In the rows, zero is written as 128.
Each named move below is a turn or a mirror, shown by a few rows before and after it. Which moves, in which order, take the first row of each later pair to the second? The first pair is answered.
C (before => after):
[119 138 142 145  98 122 144 102 188 135 187 113 136 127 111 133  89 103
 156] => [119 135 148 115 121 135 147 116 207 127 168  86 140 132 124 139  95 114
 126]
[ 78 128  92 163 133  51 140 110  69 127 130 173  87 154  98 111 111 119
 134] => [ 87 119 109  98 188 104 159 139 105 116  92 100 110 174 116 136 122 149
  52]
[117 151 158 102 167 156 142 147 146 152  89  90 130 107 151 126 125 147
  84] => [113 155 121 164 123 108 120 117 111 156 143 173  98  96 120 100 117 124
 168]
[153 120 143  93 158 176  98 114 137 112 120  98 126 150 123 115 139 162
  97] => [150 122 126 141 110 135  79  80 112 125 157 161 102 133  93 106 144 138
 160]
R (before => after):
[162 121 146 114 173 154 146  97 158 142 160  97 122  96 143 142 130 131
 111] => [164 126 139 112 167 162 142 100 162 145 161  96 122 102 142 134 126 136
 109]
[168 106 128 118 147 122 100 143 168  68 115 140 144 139  77 155  80 133
 120] => [181 109 124 151 122 107 108 115 152 100 149 176 124 106  78 146  87 125
 174]
[ 71 122 111 128 114 125 128 173 110  95  58 138 125 139 121 117 128 112
 130] => [ 86 109 101 152  91 111 136 141  93 127 101 165 107 123 128 110 137 102
 166]
L (before => after):
[124  81 120 115 175 173 151 127 146 146  50  94 178 132 114 105 132 115
 107] => [168  98 127 145 147 174 140  70 140 182 137 143 160 106  90 103 140  99
 159]
[114  95 117 161 111 123 138 116 119 122 115 153 131  98 130 122 125 112
 181] => [ 93  96 104 153 111 113 138 133 111 119  98 151 125 119 138 116 119 114
 176]
[167 152 133 120 138 131 117 117 117 153 167 138 118 140 108 118 143 136
 115] => [141 162 134 119 145 110 119 144 103 141 139 120 118 160 122 119 144 144
 101]
T (before => after):
[168 152 142 117 134 135 110 117 151 117 182 136 142 129  66 132 126 132
  97] => [ 99 109 114 121 129 102 166 173 102 163 101 110 102 152 154 114 141 148
 109]
[124 131 119 114 137 124 127  99 141 134 139 131 142 135 133 146 115 124
 159] => [119 132 114 110 140 129 130 104 148 139 128 117 135 140 152 144 116 123
 157]
[140 170 117 160  99 113 103 102 115 117 156 156 136 121  59 142 143 110
 151] => [ 87 144 102 157  92  91 149 149  81 161 102 137 116 143 129 127 145 120
 162]
D (before => after):
[148 129 125 135 143 120 158 122 111 162 133 157  98 105 134 100 119 131
 185] => [150 166 127 141 138 110 133 116 111 130 152 166 107 115  99  99 109 124
 167]
[124 132 105 117 131 142  98 158 140  50  88 105 173 153 100 146 112 122
  90] => [116  78 111 119 137 179 150 166 138  99  58  85 167 121 169 147 120 129
 114]
[152 139 131 131 128 145 107 103 144 117 147 148 150 113 112 133 123 125
 120] => [137 101 130 141 128 138 144 112 121 169 119 135 137 112 163 117 135 131
 137]
[115  84 119 179  99 130 131 127 109 147 126 174 130  94 134 122 129 108
 193] => [117 128 112 185  96 102  95 132 110 118 139 182 128 107  92 119 114 101
 168]
Now pairs of rows:
Each pair is 2 to 3 moves apart.
[169  95 130 120 110 145 178 117 125 182 162 138 120  98 149 132 152 149
 172] => [124 100 105 147  87 101 174 152  98 165 126 152 103 128 156 109 142 139
 177]
L, L, C
[172 191 128 132 111  90 118  91  98 163 232 152  92 144  88 119 135 135
 135] => [109 102 115 134 110 101 190 131  78 220 140 132  80 130 187 104 153 133
 178]
T, L, R
[117  97 108  89 171 123 139 192 143 157  77 136 129 173 164 135 143 151
  83] => [106  91  89 121 127  84 138 189 106 167  89 177 111 162 162 115 133 139
 142]
T, C, T
[131 141 142 159 105 150 125  99 134 101 157 148 133  99  94 139 128 106
 164] => [102 121 151 121 148 172 164 150 144 115  93  90 137 121 146 142 144 137
 108]
C, T
[ 96 131 110 121 130  88 159 188  94 152 121 112  91 160 227  89 150  91
 151] => [201 173 144 115 136 153 109  96 154 110 238 138 133 102 123 122 137  84
 140]
T, C, R
[193 117 166 141 135 169 157  75 153 146 169 136 136  63 116 139 118 111
 132] => [ 82 156 123 156 104  49 147 171  80 126 107 145  87 152 138  94 108 112
 123]
L, L, C
